Rows are one point carried round by a steady rotation, each followed by how many steps it has turned.
The counts run from 0 to 261.
[  9   9 -30  -9  -4 -39 -15  10 -19  -4 -20 -15   0  -1  -1  -1  11   3
 -28 -23  18  16  -7 -33  21   2  19  11 -14  -8  23   6   4 -25 -12 -28
 -26 -26   1   1 -11   1  -7 -13  -6 -14  26   6 -25 -17   1  -9  -8  14
  16  -7]	57
[  2   3  -5  20 -10 -26  -6  -9 -15 -13  -2  -6  31 -34  -2 -15  31  16
 -19 -34  16  11   9 -12   8  -6   6  22  -1 -16  12  10  14 -38  11  -6
 -25  -9  -5   4 -10 -11   1   5 -21   3  18   9 -29 -14 -18 -10 -31   3
  17 -12]	69
[ -4   7 -26 -16 -10 -32 -20  25  -7  12 -12  -1  17  -1 -20  -7  11   3
  -9 -32   2  -4   9 -29 -15  -3  21   2 -13  -2  -2  13  19 -26   8 -12
  -4   7  -9 -11 -10 -20 -28  -5 -22 -17  37  -4 -17 -19  19 -17 -23   8
  25  -7]	20
[-19   0 -10  18 -31 -38 -13   8 -20   0   1  17  14  -9  -2 -25   6  -3
 -34 -46   5 -13  18   4   2  15  -4   7 -22  -4   8  -9  14  -9 -28 -10
   4  -6 -16  -3 -23  -4 -24   5 -21 -17  16   2  -6  -5  25  -8 -17   2
   9   6]	6
[ -8   6 -32 -19 -12 -38 -30  26  -1   5 -18   4  16   7 -12 -16   6  -6
 -12 -30   5  -6   5 -24 -18  -1  18   6 -17  -1   2   9  22 -24   1 -13
  -3   1  -8  -9 -10 -17 -24 -10 -17 -18  38   1  -9 -21  22 -10 -13   6
  18  -1]	17
[  0   7 -17  11  -7 -47   3 -11 -44 -30 -10   7   8  10  -1  20  16  29
 -19 -21 -14  10 -10   7  16 -10  -2 -10  -5 -12   3   0   6   0  -6 -18
  -5 -17 -26  -9 -33   2 -15   6  -2  -5  11  16 -25   1 -11  20 -16 -13
  13 -22]	120
[  1 -11 -10  -3 -11 -25   5  11 -17  10 -14  -8   9  -9 -13  -1  24  -3
 -14 -30  11  -3  12 -36   1  -4  21   8 -10   6   7  13  23 -23  27 -24
 -14 -13  11   8 -15  -9  -4  -1 -27 -20  45 -12  -1 -25   1 -21 -19  13
   9 -19]	224
[  0 -10  -6   7 -16 -19  10   5 -18  10  -8  -7  15 -16 -16  -1  29   0
 -17 -32  12  -2  14 -33   5  -5  18  11  -8   3   6  10  23 -26  24 -21
 -15 -12   9   5 -14  -9  -3   5 -30 -19  43 -14  -3 -23  -1 -21 -24  13
  10 -18]	226
[ -2   4 -15  26   0 -51 -10  11 -21 -19  -3  14  13 -19  -2  -3  19  -1
  -2 -24   1  -4  13   8 -18 -19 -24   3  -7  -4  -2  -9  26 -20  -5   4
  -6 -11 -22 -22 -32 -23 -18  25  -1 -25  16   9  -5 -11  -2  14 -18 -19
   8 -11]	139
[-14  13 -13  10 -27 -33 -13  21 -18 -13 -22  12   2  10 -19 -13   9  -7
 -23 -41   0 -12  11 -30   0   9   6   5 -33   9   9   4   1   6 -16 -20
 -17  -7  -3   2 -19  -1 -17 -10  -5 -16  35  -2  -9 -25   9 -11   9   5
  19 -22]	213
[  0   4 -22  13  -9 -32 -12   5 -36  -5  -7  -3   6 -15   9 -10  30   1
 -30 -36  33   8  -4 -17  18  -3  -3   8   5  -6  27   2  15 -22 -20 -28
 -16 -28  -3   6 -19   2  -6 -15  -7 -19  20  -1   5 -13   3   0 -22  13
  -7 -10]	260
[ 10   0 -30 -11   0 -39 -13   7 -16  -1 -17 -19   6  -9   6  -6  13   2
 -26 -22  20  18  -6 -30  19   0  21  13  -8 -10  22  10  14 -37   7 -27
 -23 -26   4   6 -11  -4   0 -12 -11 -13  25   6 -23 -17  -1 -10 -14  12
  11  -5]	60
[-14   9 -32 -14 -17 -41 -34  23  -3  -2 -17  10  14  11  -4 -26   2 -12
 -17 -34   9  -8   5 -18 -12   5  12   8 -21  -1   6   2  24 -21 -11 -13
  -1  -4  -8  -6 -15 -13 -19  -8 -12 -19  34   1  -1 -18  24  -5  -4   5
  13   6]	14
[ -7   3 -20 -11 -15 -34 -11  23 -18  -2 -23  -4  -2  12 -10  -5  11 -10
 -18 -34   8  -6   3 -39   4   7  19   4 -21   9  11  11  12  -7   6 -30
 -15 -16   9   7 -20  -2  -9 -18 -10 -23  44  -6   1 -29  10 -15   5  11
  10 -19]	218
[ -4  12 -20 -13 -13 -42 -30  -2 -16 -34 -22   1  22  12   0 -13  22  14
 -14 -26   4  13  -8  -5   5   5  11   1  -4  -8  12  13  17  -5   3 -18
 -18 -15 -10  20 -15  -5   3 -18  -3  12  25  31 -24 -17 -13  14   5   6
  12 -29]	82
[  9   2  -9   0 -27 -39 -16 -10   7   2 -21   9  28  -2 -23 -18  18   1
 -24 -28   4   0  20  -9  -2   9  21  12 -24  -4  10  -1  19  -9 -13 -11
 -14  -5 -12   7   5  -6 -16   9 -30   6  35  19 -35  -8  -2  -5 -12   9
  23 -12]	45
[  1  -3 -17  -6 -19 -33 -15 -14 -10 -11 -31  14  22  22 -13 -16  22   9
 -29 -23   3   3   0 -18   0  -5  21   8 -10   1  19  19  21  -4   5 -33
  -6  -9  -8  14  -2   5  -9 -20 -29  10  42  10 -11  -2  -7   8 -13   6
   8 -18]	245
[-14   4   4  22 -33 -36 -10   9 -11 -12 -17  22  17  -3 -22 -24  10  -6
 -26 -43  -6 -17  25 -14 -12   7  -1   9 -33   7   6   5   7   4  -7  -9
 -12   3 -10   2 -15  -8 -18   2 -20  -5  31   5 -17 -14   5 -12  -4  -5
  20 -22]	208
[  0   1 -19   5  -5 -53  -1  -6 -46 -29 -11   2   0  11  13  16   9  22
 -24 -20 -11  11 -10  11  22  -1  -5 -12  -6 -10   8  -2  12   0  -4 -23
  -2 -27 -22  -3 -40   5 -10   0  -1 -10   8  17 -18   0  -1  20 -12  -9
   5 -18]	123
[-18   9 -30 -12 -20 -42 -35  22  -4  -3 -15  12  14  10  -3 -28   2 -13
 -21 -37   9  -9   7 -14 -10   6   9  11 -22  -3   8  -2  23 -18 -16 -14
  -1  -5  -9  -7 -16 -10 -19  -9 -10 -19  32   1   1 -17  26  -3  -2   5
  14   6]	13
[  0   4 -18   7  -6 -51   1  -7 -46 -29 -10   4   2  10   9  18  10  25
 -23 -21 -11  10 -12  10  21  -3  -4 -11  -5 -11   6  -1  10   1  -7 -20
  -5 -23 -24  -5 -37   4 -11   1  -1 -10   9  17 -20   0  -4  20 -12 -10
   8 -19]	122
[-11   9 -19  -4 -20 -35 -12  25 -21  -8 -24   2  -1  14 -14  -7  10  -9
 -21 -36   7  -7   5 -35   5   8  14   3 -26   9  11   6   6  -2  -6 -27
 -17 -13   4   5 -21  -1 -11 -16  -5 -20  41  -4  -3 -28  10 -13  10   9
  14 -19]	216
[ -8  -7 -13 -16  -7 -45   5  11 -31 -13  -6   0   9  13   2  14   4  20
  -2 -23 -25  -2   1   6  -2  -6  13 -11  -8  -6 -17   6  30 -14  44  -9
   8  -1 -15 -10 -39 -18 -12  12 -16 -16  25   2 -12 -13  10   3 -15 -11
  15 -15]	155
[ 12  -6 -20  -4   0 -35 -10   3 -13   0 -11 -18  15 -19   8  -8  19   6
 -22 -22  21  17  -1 -25  13  -5  19  16  -2 -12  18  15  18 -44  19 -22
 -22 -22   3   7 -10 -10   3  -6 -20  -9  24   8 -24 -16  -5 -12 -25  10
  12  -6]	63
[  7  -4  -9  12  -6 -29  -6  -6 -12  -7  -5  -9  26 -32   2 -12  27  11
 -19 -29  17  15   8 -15   7  -7   9  20   0 -14  15  14  18 -43  19 -11
 -24 -12  -2   6 -10 -12   4   3 -23  -2  20   9 -28 -13 -15 -11 -32   4
  15  -9]	67
[-22 -12  -7   0 -23 -32   8  10 -26 -16  -7   0   7   2  13 -19  -7   4
 -33 -41  -8  -4   6  -8  19   9  15  18 -26  -7   5   5  17 -26  32 -16
  -3 -10   2  -3 -34   0   7  -3 -20 -17  23 -15  -4 -14  14 -16  -9  -6
  12   9]	195
[ -9   5 -20  -7 -18 -34 -11  25 -20  -5 -23  -1  -2  13 -12  -8  10  -9
 -20 -36   6  -6   3 -38   5   7  16   3 -25   8  11  10  10  -5   0 -27
 -17 -15   7   7 -21  -2 -10 -17  -7 -21  41  -6  -1 -28  11 -12   7   9
  11 -20]	217
[  0  10 -16  13  -6 -45   2 -13 -41 -30 -10  10  10   8  -5  18  19  31
 -18 -19 -14  10  -9   7  13 -12  -3  -9  -7 -12   2   3   8   1  -4 -16
  -6 -14 -28 -11 -30   2 -16   8  -4  -2  13  17 -27   4 -13  20 -16 -14
  14 -23]	119
[ 19  -1 -12  -7  -5 -50 -20   0 -21  -9 -20  -8  14  -3  -7  11  28  12
  -9 -15   4  12   0 -12  -3  -1   7 -14   3  -1   8  13  19  -4  10 -22
 -15 -17 -10  19 -16 -15  -8  -6 -12  -1  26  32 -29 -16 -13   6 -12   9
   9 -44]	88
[ 13  -2  -9  19 -13 -36  -5  -4 -31   8 -18   3   8  -9 -14   3  28   8
 -34 -28  15   3   4 -26   7  -4   1  -5  -3   3  25  14   3  -3 -18 -37
 -12 -15 -11   9 -10   1 -26 -14 -24  -8  27   7 -19  -1   0  -4 -31  10
   6 -28]	253
[  9   5 -14  18  -3 -40   1   0 -35 -13  -1  -9   6 -23  -1  14  37   8
  -9 -26  21  12   3  -7  18  -3  -7  -3   4  -6   9 -11  19 -15 -17 -14
 -25 -34  -6   4 -26  -8  -3  16   3 -19  16  16 -12 -21 -16   7 -12  12
   0 -27]	97
[ -2   2 -23  10  -8 -31 -15   5 -34  -6  -7  -2   9 -15  12 -14  29  -1
 -27 -35  36   9  -5 -14  17  -2  -2  10   6  -6  24   2  19 -26 -15 -28
 -15 -27  -2   7 -18  -1  -4 -17  -8 -17  20  -3   8 -13   2   1 -21  14
  -8  -6]	261
[  3   8 -23  13  -2 -39  -4  -2 -30 -23  -1  -6   8 -17   7   7  37   5
  -7 -27  26  13   0  -1  21  -6  -3   7   3 -10   8 -14  27 -22 -14 -11
 -24 -37  -5  -1 -25  -5   7  15   6 -19  19  11  -2 -23 -17  14  -6   8
  -2 -16]	100
[  5   3 -25   1   3 -40  -8 -17 -10 -31 -16   9  28   2  -5  -2  31  17
  -1 -12  -2  11  -4   4  -5 -24   8  10   2 -13  -2   5  37 -26  19  -6
  -9 -15 -17 -10 -15 -12   1  15 -12   2  33  14 -11  -7 -24  28 -16 -14
   8 -14]	110
[-15  -7 -11   7 -27 -52   3   6 -18 -16  -9  14   2  10   3 -12   1 -11
 -22 -33  -6 -11  17  13  11  11   1   7 -33   0  -2 -25  31  -2 -11  -5
  -1 -20 -11  -8 -36  -4  -7  26  -8 -26  22   2   0 -14  14   6   8  -6
   5   3]	169
[ 13   2 -15 -12  -6 -50 -26   1 -17 -16 -24  -4  17   5  -4   2  25  12
  -9 -17   3  13  -2  -9  -2   1  12 -11   2  -2  11  15  20  -4  10 -22
 -15 -16 -10  22 -15 -12  -4 -13 -10   4  27  34 -28 -17 -12   9  -6   7
  11 -40]	86
[-20  22 -30   7  -3 -42 -10  21 -28 -36  -6  13   9   5  -2   0  12   8
  -1 -31  -5   0  -4  -1  -6 -18 -11   2 -14  -8  -9  -8  19 -17  -3   0
  -6  -9 -20 -30 -39 -12 -15  11  15 -24  20  -3  -1 -20   2  14  -2 -18
  14  -6]	145
[ -5   6 -19  27  -2 -49 -11  13 -23 -24  -1  15  13 -16  -3  -2  18  -1
  -2 -25   1  -4  11   6 -17 -19 -22   3  -9  -4  -2  -9  24 -19  -8   3
  -7 -10 -23 -25 -33 -21 -19  24   2 -24  16   7  -6 -14  -1  14 -14 -20
  10 -10]	140
[  1  11 -20 -15 -11 -45 -29  -1 -16 -30 -23   2  21  12   0  -9  22  14
 -13 -23   3  12  -5  -7   3   4  12  -3  -3  -8  13  14  18  -5   6 -19
 -16 -16 -10  20 -14  -6   3 -18  -5  10  25  32 -25 -16 -13  12   3   6
  10 -32]	83
[-12  -8   8  20 -34 -35  -9   5  -6  -9 -15  19  23  -6 -15 -29   8  -4
 -25 -41  -8 -17  27  -7 -14   7   2  12 -30   5   5   8  17  -5  12  -7
  -5   5  -7   7 -16 -11 -11   5 -30  -3  32   4 -16 -11   6 -12  -9  -7
  18 -15]	205
[ -8 -10 -10 -13  -9 -44   8   8 -31 -10  -4   0  11  10  -1  14   4  21
  -4 -25 -25  -2   4   7  -3  -3  12 -11  -8  -7 -18   5  30 -11  42  -8
   9   0 -14  -9 -40 -18 -13  15 -19 -17  24   3 -14 -12  10   0 -19  -8
  16 -17]	156
[-13  -3 -13 -18 -32 -30  -7  -7  -6  -5  -7   0  26   1   1 -27  13   7
 -28 -42   9   4   9   3  22  21  31  19 -17 -14   4  -7  32 -23   6 -11
  -9 -13  -1  14 -12   0   7   4 -27   2  29   6 -15 -16   9  -9  -5  18
  11   4]	37
